In the rows, 100 means zero.
One turn moves every row onto another: examples first, then more rows asked
Mil: [78 98 102 124 86 106 97 111 91 104 70 111 93]
Kef: [87 113 83 115 85 116 94 103 81 103 106 122 80]
Saze: [77 99 79 122 95 119 93 115 87 94 84 96 84]
vuto: [89 108 109 139 92 112 89 103 105 99 86 102 91]
sebef: [76 103 81 124 90 112 87 108 93 111 77 100 82]
bupe: [94 106 90 137 93 112 76 113 94 97 94 93 80]
Zupi: [100 116 82 117 79 121 92 103 89 104 102 116 72]
dufed: [101 109 95 112 57 100 88 105 104 102 82 109 96]
lefe: [94 100 91 116 84 107 79 97 110 85 103 88 70]
sume: [83 90 86 107 89 111 91 111 92 75 98 92 79]
Zag: [105 102 109 123 80 110 90 103 115 87 87 95 78]
tif: [94 109 105 122 67 95 82 108 92 91 98 113 108]
fip: [102 108 105 116 94 94 90 113 99 85 99 122 102]
Peg: [108 109 94 107 83 101 96 111 113 99 77 118 90]
moso: [107 105 99 111 88 96 94 120 97 92 81 123 97]
dab: [89 114 104 119 68 97 84 96 102 97 102 111 104]
bugo: [69 93 81 107 91 112 96 105 92 89 90 97 83]
nodut: [103 111 87 115 80 116 89 107 85 91 112 115 73]
geke: [94 111 97 102 86 97 98 97 118 100 89 118 93]
fup: [65 91 87 110 88 99 87 103 84 93 94 104 88]
vudim: [84 106 85 128 96 123 88 108 97 88 96 89 81]
femov: [72 91 105 104 79 98 100 99 98 91 82 109 90]
zofin: [91 112 98 111 61 98 89 94 108 104 91 111 99]
Lopet: [94 90 112 109 79 96 92 105 100 74 94 101 84]
poti: [89 86 89 102 78 97 85 109 91 79 92 96 73]
Fegur: [102 107 100 119 62 98 84 115 92 96 86 113 102]
sozu: [95 108 84 102 77 112 94 98 88 92 112 116 72]
pezu: [91 115 102 114 96 98 92 99 110 95 100 121 102]
vov: [92 105 80 105 76 112 97 108 78 98 100 121 75]
Nubad: [92 98 85 114 89 118 89 107 104 80 96 86 72]

Mil goes to Lopet
vov goes to nodut
And these:
tif goes to dab
sume goes to vudim
poti goes to bupe
Peg goes to moso

One turn moves every row onto another: examples first, then more rows asked
zila: [101 98 98 85 99 114 90 86 107 108 125 114 85 94 96 93 71 74 78 109 72 85 73 94 105 127 103 98 108 91 106 102]
Pak: [100 93 107 68 103 121 68 89 106 95 114 102 119 99 86 113 79 103 96 110 86 89 94 86 91 110 87 104 102 100 124 90]
Fomo: [80 92 106 77 122 115 94 94 93 90 117 119 100 97 105 81 87 108 100 114 104 79 76 114 88 111 108 118 101 79 91 86]
Sif: [85 100 112 78 124 118 94 91 98 96 119 120 95 96 107 74 88 102 103 119 98 83 74 119 90 114 108 115 106 78 86 91]
gur: [112 96 89 78 100 118 97 79 107 122 119 112 79 89 93 94 66 83 85 117 84 94 76 105 95 121 111 92 90 88 101 100]
ruki: [109 112 97 76 96 125 90 96 101 107 104 91 103 97 79 116 112 80 106 109 105 91 79 106 85 113 99 107 102 83 102 85]
vifi: [121 100 79 78 112 94 86 108 108 99 119 99 104 97 101 94 96 94 92 133 73 101 97 102 86 101 100 114 101 89 116 88]
sunud: [97 102 106 79 109 115 74 96 107 101 111 102 107 102 83 120 81 105 89 108 80 88 90 82 93 111 85 98 101 99 124 88]
Pav: [107 108 92 80 103 115 90 88 108 114 120 106 90 100 106 85 73 78 69 117 74 100 81 98 95 124 114 101 95 83 102 104]
sed: [94 95 110 74 129 111 87 97 94 99 116 118 104 94 107 80 82 114 100 120 102 85 81 120 83 116 102 110 107 84 84 93]
mufe: [93 94 106 81 104 116 69 95 99 100 108 101 109 95 75 114 78 104 96 102 85 86 91 97 99 111 82 103 106 100 120 93]
kugi: [103 105 96 70 99 124 86 92 100 107 111 99 103 101 74 113 110 74 110 114 108 90 77 98 91 111 91 108 97 81 103 86]
golal: [112 112 95 83 107 114 98 99 101 113 107 102 96 100 72 115 113 80 102 121 101 95 75 103 89 108 91 106 98 81 97 91]
vuleb: [105 113 92 79 105 114 91 100 102 112 110 98 91 103 75 117 112 77 103 114 100 90 76 97 92 110 92 103 95 79 105 82]
kisi: [104 92 91 79 99 120 96 84 112 113 126 113 77 90 93 94 63 78 88 115 77 88 73 100 100 122 105 99 100 89 105 102]
gop: [110 98 76 73 108 98 73 109 103 98 118 92 106 97 100 89 89 94 95 123 75 100 101 110 92 103 101 118 99 86 120 85]
vuvat: [108 103 92 80 100 124 97 87 116 120 122 100 87 90 101 88 69 78 78 123 76 97 84 101 96 116 112 104 91 85 99 102]
Fiz: [102 97 110 85 109 114 80 95 106 99 111 108 110 97 79 119 81 108 90 112 79 88 88 86 94 109 82 101 108 103 118 98]
bur: [83 91 108 76 123 114 92 90 92 94 113 120 104 95 106 80 85 114 98 113 105 81 80 115 85 111 109 113 97 82 92 86]
zom: [103 93 96 85 97 122 96 85 117 113 126 106 84 86 95 94 64 78 84 117 72 85 80 96 103 118 104 101 102 93 104 101]
Rol: [103 97 108 77 98 121 74 93 106 93 109 97 116 92 88 117 83 104 96 104 82 85 91 92 89 113 91 102 112 103 123 89]
tudo: [88 94 112 76 127 114 89 100 95 94 120 119 100 95 105 82 83 108 103 119 100 81 77 118 87 117 99 115 112 82 84 94]
tese: [104 111 89 78 103 116 86 100 93 115 105 93 97 99 72 107 110 79 104 112 105 96 81 113 93 109 95 108 94 78 99 87]
tebe: [87 98 115 78 128 115 88 91 94 100 114 120 109 91 98 76 80 114 96 115 103 81 77 111 86 119 106 105 100 90 88 94]
Vop: [100 96 106 74 102 123 75 97 104 98 111 102 114 95 82 123 83 102 95 109 83 83 86 85 93 112 88 104 103 98 125 96]
Miza: [88 97 117 78 124 118 90 84 95 101 114 123 101 93 105 77 83 112 99 115 100 83 79 117 88 115 108 104 103 86 89 91]
zedev: [113 103 93 84 99 111 94 79 100 122 116 113 85 91 94 92 80 75 79 110 87 91 75 103 98 127 111 87 96 89 97 98]
Radad: [101 101 109 72 102 115 70 94 106 101 113 106 114 92 82 116 86 106 94 118 77 92 94 88 91 107 79 97 110 98 116 94]
Ledi: [121 97 77 68 106 103 79 105 106 99 117 94 112 94 103 99 95 94 95 128 78 96 97 99 85 104 106 113 95 87 125 86]
lol: [94 90 107 77 126 107 90 97 92 98 119 121 100 91 104 80 86 108 106 119 103 79 78 121 87 117 100 109 111 85 84 90]
Rov: [111 98 95 85 97 122 100 79 110 126 118 107 84 83 90 95 71 78 85 116 85 89 80 103 98 119 109 92 93 91 97 98]
mer: [112 106 89 74 100 119 91 100 98 111 108 97 101 96 76 117 114 76 108 117 103 88 75 102 89 110 98 107 95 79 106 88]
feboz: [93 90 102 79 126 102 90 95 95 94 122 121 103 86 104 68 84 106 103 120 97 77 78 115 90 118 108 109 106 90 92 87]
zudi: [91 90 108 79 122 108 91 88 96 95 121 125 97 90 109 72 84 107 104 118 94 78 79 119 91 113 108 108 109 86 92 86]
zazab: [84 101 108 78 126 115 94 99 97 96 120 117 100 94 99 73 89 98 102 119 102 80 70 113 89 118 107 117 104 80 84 93]
Kenan: [105 101 91 75 102 124 95 86 113 116 123 107 81 95 99 91 62 82 80 120 77 98 77 101 95 120 110 103 92 84 102 105]
Saz: [120 101 79 71 101 106 82 104 108 94 117 89 109 94 106 96 99 89 99 122 79 98 97 106 83 106 107 116 105 87 119 80]
kig: [85 87 103 78 121 109 94 91 92 92 117 122 101 93 106 79 87 109 102 114 104 77 78 117 88 111 108 114 101 83 93 83]
Norum: [118 102 75 74 110 95 80 106 107 102 119 96 101 99 102 97 96 92 93 126 77 98 97 98 87 103 101 107 94 87 122 77]
raf: [119 103 81 68 103 98 77 104 107 102 120 99 107 91 98 96 102 91 99 135 74 101 99 102 86 101 94 107 104 84 114 84]
Gane: [120 95 75 64 104 102 78 99 105 98 121 96 110 97 102 92 99 86 102 128 87 99 98 102 85 103 103 113 95 86 119 79]
bub: [106 113 98 73 99 118 86 98 101 113 111 101 100 95 73 116 114 81 106 123 96 95 79 100 89 108 85 102 104 79 98 90]

gop goes to tese
Rov goes to zom
And these:
Fomo goes to bur
Miza goes to zudi
sed goes to lol
sunud goes to Norum
raf goes to bub
zazab goes to tebe
Pak goes to Gane
vifi goes to golal
Pav goes to zedev
Saz goes to ruki
Ledi goes to mer
gur goes to kisi

